In the rows, 128 means zero.
D: 3 groups of rows, each row roughly a mix of its group's hidden directions; some rows fit no group:
D (120 x 12):
[[111 198 153 106 156 132 151 104 133 115 115 104]
 [ 82 111 176 134  85  93 125 134 117 154 117 108]
 [145 144  94 141 148 161 159 129 123 142 189 159]
 [ 84 103 160 180 140 150 107 151 124 150 108 110]
 [133  79 171 101 104 110 170 153 131 114 151 139]
 [ 97 101 180 136 107 123 133 165 163 143 163 143]
 [116 189 115 148 158 158 116 125 121 143 159 168]
 [162 122 131 119  86 114 123 152 169 153 155  81]
 [113 128  66 139 100 143 129 133 140 143 142 186]
 [160  93  96 133 163 111 136 169 108 130 173 141]
 [110 131 160 110 182  98 154 136 104  85 108 129]
 [109 110 162  77 150 120 157 142 179 114 112 129]
 [122 133 177 109  99 115 181 108 131 109  89 144]
 [ 74 150 178 113  88 124 145 123 153 143 117 140]
 [ 94 109 168  95  98 145 165 157 155 145 152 135]
 [139  90 139 136  80  87 123 137  75 112 135 113]
 [115 108 188  91  76 122 130 125 110 106 130 129]
 [100 116 150 137 202 117 129 112 135 102  97 139]
 [156 104  69 170 145 130 105 126 121 135 137 167]
 [102 139 171 101  79 124 141 105 160 145 100 149]
 [ 80 142 184 138 130 137 108 163 162 138 109 125]
 [118 124 132 157 104 124 116 147  98 150 202 116]
 [177  89  97 120  92 109 134 120 110  92  99 124]
 [ 92  85 176 137 143 140 157 129 124 117 103  88]
 [ 82  92 122 144 126 114 118  87 102 149 164 160]
 [129 190 105 141 123 129 103 107 137 112  75 109]
 [ 75 120 137 139 152 145 172 131  98 143 133  82]
 [151 116  93 149 180 112 103 122  91  91 130 108]
 [143 122 124 161 105 149  71  96 104  87 114 134]
 [ 92  96 133 144 103 128 136 152 170 136 129 187]
 [141  84 149 112 160 120 145 173 136 108 128  79]
 [132 109  92 188 121 137  73 144 119 139 144 124]
 [102 164 173 105  85 101 117 153 161 121 119 132]
 [103 100 157 129 145 125 165 124 150  89 106 179]
 [195 139  92 136 107 138 126  82 121 111 139 136]
 [141  96 130  99 169 127 147 130 116 100  67 150]
 [134 107 184 137  73 118 118 145 160 133  99 128]
 [145 115  85 155 130 104  94 147  83 106 159 151]
 [108 174  96 143 131 155 127 145 175 151 152 160]
 [112 115 171 107  72 124 168 129 149 137  95 128]
 [112 126 176 131  52 115 130 145 131 147 128 120]
 [147 138  99  97 186 158 164 137 127 124 164 130]
 [149  75 130 128  87 108 139  95 133 132  90 162]
 [129 179 111 168 146 152  99 114 174 152 123 136]
 [ 90 183 145 134 156 140 110 163 166 124 126 108]
 [170 156  99 106 164 130 130 108  90 116 127  83]
 [109 117 151  87 113 127 193 132 141 125  85 131]
 [106 137 130 147  78 112  96  70 145 148 109 127]
 [123 139  93 148  94 145  97 157 113 170 173 118]
 [102  92 156 129 125 129 157 147 162 144 169 174]
 [127 149 106  98 163 101 149  84 147 103 109 168]
 [ 97 110 148 108 173 106 134 104 141 152 161 173]
 [121 142  71 148 162 132  88 136 110 147 170 133]
 [124 154  98 158 164 186  98 137 152 149 131 136]
 [180 122 138 127 167 125 127 106 121  68 108 115]
 [112 141 158  92 104  89 158 120 165 154  99 153]
 [169 103  90 165 145 110  88 148 113 124 151 152]
 [158 127 165  86 101 105 154 128 146  85  99 113]
 [155  52 147 119 103 108 118 136 115 129 108 105]
 [169 110  96 105 181 144 150 144  87 115 130 126]
 [ 97 145 171  93  87 105 158 126 151 143 130 158]
 [125 161 121 142 145 164 145 144 141 146 199 139]
 [118 115 142 155  85  97  80 124  88 133 117  97]
 [156  56 137 141 144 129 120 129 111  88 105 114]
 [ 96 116 185 141  84  98 140 103 129 146 125 153]
 [121 170 175 108  71 131 142 136 155 137 131 148]
 [156 103 113 143  67 108 113  81 114 148 121 123]
 [159 120 146  83 155 112 163 105 135  94  85 120]
 [149 127 103 158 190 154 107 140  97 105 130 105]
 [ 94 136 157  98 132 107 155 179 170 121 125 105]
 [119 152 181 103  77 121 154 119 150 142 135 159]
 [158 104 120 116 164 132 106 170  91 136 142  80]
 [145  94 159 101  95 117 119 103  95 106  95  91]
 [148  97 147 109 138 120 177 179 129  96 123 156]
 [ 72 128 138 172 156 165 133 146 116 160 110 136]
 [165 136 187 112  97 113 127 127 145  84 109 113]
 [129  97 141  99 146 120 148 164 106 126 191 102]
 [115 124 134 165 176  96 110  80 115 105 117 156]
 [ 83 186 115 119 170 134 139 138 161 108 129 132]
 [166 162  98 126 178 135 125 113  95 122 138  87]
 [153  89  78 159 114 135 112 124  89 146 147 100]
 [137 188  90 130 154 148  93 129 144 130 158 152]
 [129 132 109 115 210 127 139 136 102  96 124 125]
 [132  98 142  78 129 140 179 150 145 119  92 103]
 [115 129 107  90 190 129 171 112 135 120 112 155]
 [130 187 156 119  81 147 123 152 137 143 160 145]
 [155  89 128 167 113 105  89  96 102 136 165 123]
 [ 99 103 136 153  78 107 126  98 118 149 174 152]
 [152  47 145 113 120 108 146 126 121 131 103 128]
 [160 163 111  84 135 139 152  96 107 103 135  85]
 [ 90 120 184 136 126 116  90 161 102 119 120  98]
 [ 92 157 152 151 111 128  75  96 109 129  98 105]
 [126 123 158 103 115  99 148 105 170 127  70 153]
 [146 137 135 160  78 128  81 102  99 142 106 101]
 [145 145 116  71 167 117 137 168 126  91 138 107]
 [113 154 170 114 111 140  91 165 183 135 133 122]
 [124 125 115 161  91 102  76 108  89 140 116  99]
 [172 114  75 121 162 128 133 149  97 139 164 112]
 [154  88  87 123 136 100 116 185 133 124 133  98]
 [ 98 105 162 113  86 109 134 163 172 159 125 134]
 [ 89 143 157 119  75 109 123 125 165 162 134 156]
 [163 131 141 124 160 131 142  64  97 108  96 135]
 [110 195 185 130 131 121 112 112 133 131 132 109]
 [132 139 119 132  84 130 132  75 184 154 123 144]
 [100  87 134 124  63 117 115 162 120 131 150 147]
 [ 96 117 141 109 119 157  83 183 107 108 149 141]
 [ 92 126 124 117 164 150 182 107 133 151 105 167]
 [108 148 126 121 130 105 130 108  64  91 108  90]
 [152  64 116 134  95 130 111 102 125 112  86 144]
 [177  90 133 119  79 108 160 149 121 124 156 121]
 [172 133  97 103 161 137 123 119  88 111  93  93]
 [100 173 129 140 109 144 116 145 184 164 145 148]
 [178  76 133 120  76 107 152 132 126 129 128 130]
 [132 171  84 146 153 155 114 156 159 150 164 130]
 [102 109 158 123 121 125 143 154 143 146 203 127]
 [152 118 153  80 110 133 166  85 100 105 138 108]
 [159 143  94 147 177 126 105 129 120  72 114 120]
 [137 179 121 147  95 142 103  96 169 144  96 115]
 [165 172  89 122 106 113  88 125 144 159 145 150]
 [108 137 161 120 166 163 131 154 119 140 190 116]]
which group is each row in? (one row of each group first):
[126 132 126 178 151  82  97 103  92 113 101 136]
P
[141 141 113  66 159 109 152 164 112 101 147 115]
V
[111 143  82 127 134 121 143  78 168 132 107 169]
E

[136 115 142  85 183 137 153 155  98  93 117 115]
E
[ 85 159 150 145 152 159 126 140 178 146 142 158]
E
[143 115 175 178 150 122  97  89 112 118 148 145]
V
[100 105 150 163  92 114  95  96 108 135  91 156]
E
[188 106  75 125 133  98 111 128 132 142 122 157]
P
[108 197 144 149 139 148 121 106 120 162 160 126]
P
[133 162 112 163  97 172  91 122 161 158 132 139]
V
[188 136 118 129  90 117 114 153 125 129 117  74]
E
[132 110 173  88 143 126 164 172 106 108 127  99]
V
[ 81 130 167 101  77 131 153 129 132 164 132 115]
P
[148 158 152 104 177 116 157  94 105 112 107  97]
P
